[[129 131 134 124 126 127]
 [127 129 135 130 130 129]
 [129 132 123 123 126 127]
 [131 137 122 107 112 120]
 [130 132 109 125 129 129]
 [131 135 123 114 118 123]
 [127 126 139 140 138 134]
 [128 131 147 124 123 126]
 [133 139 113  99 106 117]
 [128 129 134 132 132 130]] out 129

[[147 114 145 146 113 146 114 113 112 112 144 147 112 111 144 111]
 [152 108 153 151 106 153 108 104 107 105 150 151 104 110 155 106]
 [109 145 109 108 145 110 148 145 146 145 107 108 144 143 106 144]
 [148 111 149 145 112 146 112 109 114 112 146 145 113 109 144 111]
 [149 110 148 148 110 150 109 107 107 110 150 147 111 110 150 111]
 [110 142 109 112 144 112 141 144 145 141 113 112 142 137 110 141]
 [112 141 112 112 139 115 140 141 142 144 111 113 138 141 112 141]] out 141

[[131 147 141 131 126 133 125 128 140 130 145]
 [125 129 124 122 120 123 121 128 130 135 127]
 [129 135 134 130 125 129 125 127 140 127 130]
 [125 120 127 125 123 126 127 129 123 136 123]
 [130 125 139 130 129 138 133 128 122 152 139]
 [136 124 125 127 139 132 128 130 129 122 125]
 [124 122 122 130 139 121 136 128 121 122 120]
 [150 134 123 127 124 143 124 127 130 129 127]
 [126 117 128 126 125 140 131 126 128 137 133]] out 117

[[151 124 147 141 151 114 148 147 112 118 143 140 112 144 146 144]
 [151 124 148 142 152 114 148 148 112 118 143 140 111 144 147 144]
 [109 135 112 118 108 145 112 112 147 141 116 119 147 116 113 116]
 [151 124 147 141 151 114 148 147 112 118 143 140 112 144 146 144]
 [109 135 112 118 108 145 111 112 147 141 116 119 147 115 113 115]
 [108 136 111 118 107 146 111 111 148 142 116 119 148 115 112 115]
 [151 124 148 142 152 114 148 148 112 118 143 140 111 144 147 144]
 [151 124 148 142 152 114 148 148 111 118 143 141 111 144 147 144]
 [151 124 148 142 152 114 148 148 111 118 144 141 111 144 147 144]
 [108 136 112 118 108 145 111 112 148 141 116 119 148 115 113 115]
 [108 136 111 118 107 146 111 111 148 142 116 119 148 115 112 115]
 [151 124 147 141 151 114 148 147 112 118 143 140 112 144 146 144]] out 124

[[131 122 144 128 124 144 124 130 136 115 144 157 129 142 113 126]
 [109 117 129 130 134 155 130 127 137 107 140 144 139 134 110 121]
 [121 132 141 142 129 150 133 135 132 115 139 154 138 143 110 127]
 [153 145 148 119 112 110 117 133 131 143 142 149 109 131 135 129]
 [133 131 147 115 110 113 119 136 126 143 146 148 107 132 134 126]
 [133 115 130 145 142 156 131 126 135 104 130 138 140 138 112 121]
 [155 135 115 142 146 153 135 122 135 106 122 125 145 133 114 122]
 [143 126 129 137 142 148 137 128 131 104 125 134 143 139 108 121]
 [134 107 128 135 139 153 133 127 136 107 130 137 142 137 110 123]] out 107

[[123 133 124 149 134 128 135 117 130 124 123 129 149 142]
 [127 127 135 139 135 115 143 124 139 128 134 139 127 132]
 [123 129 136 141 121 121 118 123 130 115 125 131 138 140]
 [124 132 124 152 126 133 133 116 127 126 125 126 147 139]
 [125 131 126 153 129 133 132 117 128 125 124 126 148 134]
 [127 124 132 140 130 112 140 125 136 129 139 136 131 132]
 [123 129 134 142 120 122 117 124 130 116 123 130 135 141]
 [123 134 123 148 135 128 135 117 129 123 122 130 148 144]
 [120 130 134 143 118 121 122 126 136 116 126 126 142 140]
 [122 134 123 152 132 129 134 117 130 123 122 128 148 142]
 [126 131 123 153 127 135 133 118 128 124 126 125 148 138]
 [127 127 137 139 135 114 143 124 139 128 133 138 127 131]] out 127
---
[[152 134 144 124 123 123 131]
 [142 127 139 132 128 128 131]
 [139 133 137 130 126 124 128]] result: 131

[[158  99 147 136]
 [120 126 111 116]] result: 116

[[134 145 100 152 150 149 124]
 [138 142 136 133 134 136 113]] result: 113

[[102 130 144 122 136 134]
 [128 128 128 123 125 124]] result: 124

[[114 115 142 124 131 147]
 [127 112 151 131 130 140]] result: 140

[[140 124 138 134 116 156]
 [138 143 127 140 134 121]
 [118 151 123 136 131 112]] result: 121

[[125 125 126 130 130 131]
 [101 102 103 154 153 155]] result: 155
---
[109 156 149 109 104 148] → 104
[135 105 135 109 113 147] → 105
[122 113 105 140 111] → 105
[118 123 133 127 103] → 103
[117 139 102 147] → 102
[127 133 122 103 132] → 103
[157 133 145 144 135] → 133
---
Input:
129,139,111,133,128,119
101,129,132,133,152,151
151,129,113,115,120,100
Output: 113

Input:
107,119,115,123,125,130,135
116,120,128,113,153,117,128
127,136,135,124,131,106,125
Output: 135

Input:
104,119,114,139,121,136,135
118,106,119,126,143,125,149
126,144,127,128,135,130,115
Output: 127

Input:
125,134,146,137,123,135,144
138,124,137,139,137,123,146
125,150,129,133,142,144,137
Output: 129

Input:
116,135,121,130,124,138,138
153,126,142,129,146,131,100
137,126,133,128,134,131,118
Output: 133

Input:
115,110,152,134,122
116,142,149,151,113
124,142,150,142,131
Output: 150

Input:
142,135,124,132,104
147,108,150,135,137
150,106,150,138,136
Output: 150
---
[128 103 138 116] -> 103
[125 129 115 107] -> 129
[107 101 154 133] -> 101
[131 112 101 154] -> 112
[114 150 125 155] -> 150
[102 146 134  99] -> 146
